Read these off the table that follows. Counting starts at 1.
1) Read off the bottom-left entry.
2) Read off the entry directly below 102.
3) Read off the entry in row 1 and column 2.
4) Read off the maximum.
5) Read off the bottom-right entry.
6) Read off the entry at row 2, column 1.
7) Read off the top-right entry.
8) Read off the entry just left of the smallest entry.
133   43  157  152  185  131  102  143   97  113  149  185  149
125  121  116  144  142  154  106  148  131  116   97  161  135
118  137  117  158  156  155  110  147  130  119  108  160  147
 99   98  116  185  137   45   38  222  185   64   28  137   35
1) 99
2) 106
3) 43
4) 222
5) 35
6) 125
7) 149
8) 64

[+3.86 +1.12 -0.22 -1.80 +0.37 +0.08 -0.32 -0.14 -1.36 +1.15 -0.48 -1.51 -2.40 +0.24 -3.21 +0.34]
[+0.74 -0.47 +0.71 -1.80 -1.21 -0.85 -0.45 -0.14 -0.20 +0.00 -2.57 -2.25 -0.73 +1.31 +0.06 +0.23]
[+0.74 -0.24 -1.02 -1.80 +0.37 -1.55 +0.59 -0.14 -0.20 +1.15 +1.01 +0.99 -4.99 +0.24 +0.06 +0.12]
[+0.74 -0.24 -0.22 -2.93 +0.37 -0.85 -0.32 +0.15 +1.85 +4.78 -0.48 +3.67 -2.40 +0.24 +0.06 -0.91]
[+0.74 -0.24 +1.03 -1.80 -4.18 -0.37 -2.10 -0.14 -0.64 -0.22 -0.65 +0.95 -0.83 +0.24 +0.92 +1.10]
[-0.24 -0.24 +0.11 -1.80 +0.37 -1.81 +0.09 +3.30 -0.20 +1.15 +0.21 +0.95 -2.07 -0.51 -2.23 +0.29]
[+0.74 +0.86 -0.22 -1.80 +0.37 +0.60 -1.39 -0.14 -0.20 +1.65 +0.05 +1.01 -2.40 +0.24 -1.07 -0.03]
[+1.40 -0.24 -4.21 -0.12 +0.37 -0.85 +1.71 -0.14 -0.20 -0.56 +1.65 -0.52 +0.86 -0.32 +0.06 -0.49]
[+2.40 -0.03 -2.32 -1.80 +0.37 -0.85 -0.32 -0.18 -0.20 +1.43 -0.48 -1.64 -3.26 +0.24 +0.06 +0.10]
[-6.02 -0.24 -0.22 -1.80 +0.37 -0.85 -0.32 -0.14 -0.20 +1.15 -0.48 +1.73 -2.40 -1.06 +0.40 +0.06]
Rows and columns are numbered from 1.
The bottom-right entry -> +0.06
The entry in row 1 and column 3 -> -0.22
What is the entry in row 1 and column 2?
Answer: +1.12
The entry directly below +1.71 is -0.32
What is the entry just right of the largest entry?
Answer: -0.48
The entry directly below -0.37 is -1.81
What is the top-left entry?
Answer: +3.86
What is the entry in row 2 and column 2?
Answer: -0.47
The entry at row 3, column 3 is -1.02
The top entry of the column that holds the largest entry: +1.15
What is the entry just left of -2.32?
Answer: -0.03
What is the bottom-left entry?
Answer: -6.02
What is the entry in row 3 and column 1?
Answer: +0.74
The top-right entry: +0.34
The entry at row 2, column 1 -> +0.74
What is the entry in row 3 and column 2?
Answer: -0.24
What is the entry just left of -1.39?
Answer: +0.60
The entry just left of +1.71: -0.85
What is the entry directly below +4.78?
Answer: -0.22

Read these off the array that follows.
1) Report the largest entry in the last row.
2) Report the entry in the bottom-left corner.
3) Report the 3rd entry on the diagonal from the top-right corner.
4) Report the entry just right of +0.84.
5) Report the last entry in the row that holds the largest entry.
6) Report the top-left entry.
7) Report the entry just left of the smallest entry.
8) Report the last entry, reading row by row.
[+0.75 +1.84 -0.23 -0.78 +2.09 +1.60 +0.08 +1.70 -0.04 +1.14 -0.68 +0.86 -1.86 -2.75]
[+1.33 +3.96 -0.47 -2.92 +1.06 -0.07 +1.03 +1.06 -1.31 +3.56 -1.20 +1.16 +1.49 +1.69]
[-0.01 +3.49 -1.63 -0.19 +0.01 +1.28 -0.99 +1.44 +0.17 -2.58 +1.09 -1.67 +2.97 +0.55]
[-2.31 +0.44 +4.32 +0.06 +0.21 -0.83 +1.95 -1.15 +0.36 -2.53 -0.01 +0.43 -0.20 +0.51]
[+0.72 +3.31 +0.07 -1.00 -0.31 +2.47 +0.82 +0.84 +0.89 +2.43 +4.90 +0.38 +0.91 -5.90]
[-1.63 +6.23 +0.52 -0.41 +0.26 -2.67 +0.75 -0.58 +0.66 +1.70 -1.17 -0.89 -2.40 -1.06]
[-1.48 -1.17 +1.98 -0.63 +0.54 +1.66 +1.98 -0.66 -0.37 +0.81 +1.85 +2.18 +0.47 -5.94]
1) +2.18
2) -1.48
3) -1.67
4) +0.89
5) -1.06
6) +0.75
7) +0.47
8) -5.94
